In the data rows, zero lies at 7.5, halfway between 7 and 8.
Here are some points, one per row:
[ 5  5  9 11  7 11 10  5  8 10 10 11  5  7  9  8  7 12  7  7  5  7  8 10  8  8 13  8  9  7  5  5]
[11  7  5  7 11 11  8  5  9  8  9  6  9  6  8 10  5  6  4  3  8 11 11  8  7  9 11  7  8 10  8  6]
[ 7  6  9  9 12  5  6  6 11  8  9 10  9  8  7  7  3  5  4  7 10 15  5  6  5  9  6  7 10 10  4  9]
[ 4  8  5  8  6  9  8  8 13  8  9  9  7  8 10 10  4 10 11  9  8  8  7  6  3  4  7 13  7  7 11 10]
[12  7  2  9  6  4  6  9  2 10  5  6  7  6 11  7  7  5  6 10  8  6  8 12 10 10  9  4  6  8  8  7]
[ 7  9  1  5  7  8 11  8  7 10  5  6  5  4  4  3  4  7  8 11  9  7  7  8  7  8  4  6 10  8  8  8]
[ 9  7 10  9  7 12  8  7  8 12  8 12  5  5  9  8  7  7  7  7  2  8  7  6  7  9 13 10  9  4  7  5]
[ 7  5  6  4  3  5 11  5  8  8  9  7 10  5  6  8  6  4  7 10 10  6  7  5  7  8  8  9  6  5  5  7]
[ 7  7  9  9  5  4  9  7  6  5 10 12  9  6  9 10  8  7  5 11  8 11  8  8 11  6  9  9 11  6  5  9]
[10  4 10  5  2 12  4  2 11  0  3 10  9  4  6  5 10  8 12  4  8 10  2 14  8 13  8  5  6 11 10 15]
[ 6  5 10 10 11  6  5 10  7  5 10  3  1  6  6  7  9 12  9 10  7  5  6  7  2  7  8 10  0 10 11  9]
[ 6  8  4  8  3  4  7  7  8  4  9 11  9  7  8  6 10  6  8  7  6 13  9  2 10  6  6  8 12  6  4  8]
[ 4  7  7  8  6  5  9  7  8 10 10  7  8  6  5  7 10  4  8 10 10  8  2 11  6  2  8  8  6  9  5  9]
[ 5  8  9  6  5  4  9  7  7 10 11  8 11  5  7  9  9  6  9  9 10  8  5  7  6  7 10  6  6  8  5  8]
[ 7  8  7  6 10 11  8 12  7 10  7  4  7  8  7  9 10  7 10  3  9  9  7 12  7  4 10 11  7  7  6  9]
[ 9  8  7  7 12 10  7  6  5  3  4  9 10 12  9  8  7  9  6  5  9  8  7  4  3  5  6  6  9 13  5  7]
[ 5  5 12  1  8  6  9  7  9  9  8  6 11  5  7 10  8  7 11 11  6  8  9  6  7  8  4  8  9  5  4  7]
[ 7  8  3  4  4  7  7 10  4  3 10  9  6  6  6 11  6  6  8  7  8  8 10  8 10  4 11  7 11  7 11  7]
[10  3 10 10  7  1 10  6 10  7 13  6  2 11 10  3 13 10  6  4  9  8  8  4 10 13  8 11  6 12  6  9]
[ 7  5  7  7 11  9  2  7  9  5  6  4  7  9  7  8  3  1  6  4  7  5 10 11  6  8  8  6  9 10  6  2]
[ 5  4 11 12  8 10  7 15  8  5  7  4 13 12 11  5  9  4  8  5  4 10 12  3  8  6  5  6  9  8 15 11]
[ 4  9 11  6  7  6  9  7 10  6  0  8 10 11  5  3  7  9  8 10  9 14  6  9  9 10  9 12  1  5 10  0]
[13 11  4  8 10  4  6  9  9  6  2  9  9 11  6  8  9  6  8  9  4  4  7  5 10  9  9  4  7  6  6  8]
[11 11 10 10  3  7  3  2  8  7  7  3  6  9 10 12  4  9  6  6  8  7  8  6 11  7  5 10 13 11  8  6]
[ 4  6  7 11  9 11  7  6 10  7  6  7  8  3 11 10  8 10  9 10 10  5  7  6  4  7  9 10  4  3  7  6]
[ 8 10  8 10 12  6 11  8  7  8  3  8  8 10  8  6  6  8  5  9  7  1  5 11 12  8  8  9  6  9  5 13]
[ 6  9  7  6 11  9  6 10 11  8  8 13 12  9  8  9 10  9  8  3  8  0  5  6 10  9  6 12  5  8  6  7]
[ 5  8  8  4  4  4  7  9  5  6  8  4  9 10  5 10  8  1 10  9 12  6  6  8  5  6  7  9  6  4  5  8]
[ 8  4 10 11  3 13  4 10  9  9 11  2 13  9  4  5 10 10  4  9  3  8  5  6 14  9  4  5 10  5 10  7]
[ 9  7  9  7  5 10 11  9  8  8 11  9  6  6 12  5  6 12  9  5  7  8  8  8  6  4 10  6  7  7  5  6]
[ 8  3  6  8  8 10 11 13  8  7  6  6 10 13  6 12 12  8  8  6  6  8  5  7  9  5  1  0  6 10 11  9]
[ 5  7  8  9  9  7  8  7  5  8  7  7  6  1  7 11  9  7 10  4  8  5  6  9  9  6 10  6  7  7  6  4]
[ 9  7  8 10  8  4 11  5  9  9 10 10  8  8  7  7 10  6 11  7  9  9  7 10  8  4  5  9  9  5  4  7]
[ 8 10  8 14 10  5  6  8 12  6  3  8  8  8 14  6  7  7  7 12  4  7 12  7  9  9 10  8  9  6 10  9]
[ 8 13  7  8  8  7 12 10  7 12  9  8  4  8  6  6  6 11 11 10 13 10  6 11  6 10  6  5  9 10  7 10]
[10 10 11  9  6 10 10  9  9  9  9  9  3  3 11  5  8  6  8  4  9  7  6  6 10  4 10  6  8  6  7  7]
[ 8 11  8 10  9  7 10  9  4  7  6  6  7  6  5  6  3  6  5  8  6  4  9 14 10 10  9  6  5  6  4 10]
[ 7  7  6  4  5 10  5 13  3  5  9  7  8  7 11 10  8  5  8  6  6  7  8  9 10  6  9  7  6  8  6  6]
[ 4 12 10  3  8  3  9  6 11  5  4  8 10 10 12  4  9  8  5  6  6 14  6 11 14  8  6  9  2  8 15  1]
[ 9  6  9  4 10  7  9  8  8  5  6 12 10  8  8  6  9 11  7  6  8  3  6  4  7  3  7  7  9  5  7  9]
[ 7 10 10 10  4  6  9  4  2  8  9 10 10  7  6  8 10  6  8 10  6  9  6  9  7  4  9  9  6  7  4  9]
[13  9 10 10  5  6  4  1 13  8  9  5  8  8  6  8  6 13  6  8 12  8  7  6  7  6  8  6 14  8  8  5]
[ 6  6  7  6  8  9 10  3  9  7 11  9  5  8 10  9 10  4  8 12  8  9  7  9 11  7  7  7  9  4  4  8]
[ 6  9  3  6  7  7  7 13  9  9  2  3  9  7  7  4  9  9  8  7  8  9 11  8  6 10  8  5  9 10  4  8]
[ 6  7  6  4  7  9  8  7  7  5  4 10  5 11 10 10 10  9  6  6  7  4  4  3  7  6  8  9 10  3  8 10]
[12 12  8  9  7  7  0  4  7  5 12  3  8  9  8  8  4  8  4  5  9  8  3  9 10  5  3  8  8  6  6  8]
[ 7  7  8  1 10 10  7  7  7  8  6  9 11 11  9  7 11  9  9  9  4  3  5  4  7  5 10 10  9  8  8  8]
[11  5  5  5  5  7  4 10  2  9  8 10  8  4  9  9  5  5  9  7  6  7  8  9 10  4  7 10  8  7  9  5]
[ 6  8  6  5  3  8  7 11  8  8  7  8  6  4  5 10  9  7  5  5  8  5  8 10  4  4  7  7  7  4  9  6]
[ 7  7 10  6  9 10  8 11  9 11  9  9  8  7  8  8 10 11  7  1  7  9 10 10  7  8  9 11 10  5  8  9]
[ 5 12  3 11  9  4  6  7  9  6  5  5 10  4  8  8  5  7 11 11  4  7  9  5  8  7  6  8  7  8 10 10]
[10  8  4  9  5  6  9  7  4  8  4  8  7  8  7  9  3  9  9  9  4  7 12 10  6 13  4  6  7  5  5  5]
[ 6  3  7 15  8 12  8  8  6  8  9  7  8  9  9  6  7  3 12  9  9  9  7  4  7  8  4  5  7  7 15  9]
[ 3  4 10  7  8  8  7  9  6 11  8  8  8  7  8  6  7 12  7  3  9  5  7  8  8  9  9 10 10  5  6  6]
[11  2  9  5  8  8  7  8  6  5  8  7  0  4  2  5  9 10  6  8  2  3 13  7  8 10  6 10  7 11 10  3]
[ 9  9  7  6  6  7  7  2 10  7  5  6 13  7  9  8  8  2  0  6  4 10 14  4  5  8  4  9  9 10  6  6]
[10  7  6  5  7  4  5 10  5  5 10  6  4  9  1  7 15  6  6 10  7  9  9  8  5  9  3 11  3 12  8  8]
[ 7  7  7 11 12 11  7  5  5  5  8  8 10  6 11  8  9  8 10 10 11  5 11  9  8  5 10 13  6  4 10  8]
[ 9  3  7 13  5 10 15  4  5  8  8 12  5 10  0 13  5  7  9 10  6  5  1  4  8  9  5  3  7  8 14  7]
There is one direction along which these points spread out most. How many in every 100 of the points above lie lower along it than each point below? Answers are rounded to whole numbers. More than half of the points above lie lower than the first one.
[ 3  7 10  5  6  9  2  4  8 15  4 11  5 12  2  8  5  8  8  7 10  9 15  5 14  5  8  3  0  8  6 11] : 42
[ 7 11  6  5  7  5  6 11  6  9  6  7  7  6  8  6  6  6  9 10  4  8  9  8  8 10  7  3 11 10  9  7] : 25
[ 4  7 10  8 10 12  7  4  8 12  6  8  5  7  7  8  5  6  4  6 11  7  7  9  2 11  7  7 10 12  6  3] : 53
[ 6 10  7  7 10  8 10  5  6 13  6  6  7  6  5  4  7 10 11  7  5  8  8  7  5 15  9  6 10  6  7  7] : 53
[ 6 11  5  5  3 11  7 10  5  4 12  8  7  7  6  7  8  5 10  7 10  5  9  7  5  6  8  5  7  6  7  4] : 73
[ 6  9  7  5 12  9  7  5  6  8  8  2  5  7  7  8  6  9  6  1 10 13  6  7  2  6  7  5  7  9  8  8] : 42
[11  5 10  6  6  5  8  8 10  5 11  6  1  9  8  5 11  7  5 10  5  9  9  5  9 11  5 10  4 10  5  9] : 27
[14  9  9  7 11 10  7  9  7  4  5 10  9  8  8 13  4  6  3 10 12  7  5  5  9  7  9  7  6 12  7  7] : 32
[ 6  8  4  5  8  4 10  9  9 11  9  5  8 10  6  3  4 11  7  6  7  9  8  9  4 10 11  5 10  7  9 11] : 42
[ 4 13  7 10 13  5  7  8  7  8  9  8  8  7 11  6  8 10  6 10 10  8  6 10  3 10  5  5  5  4 12 14] : 42
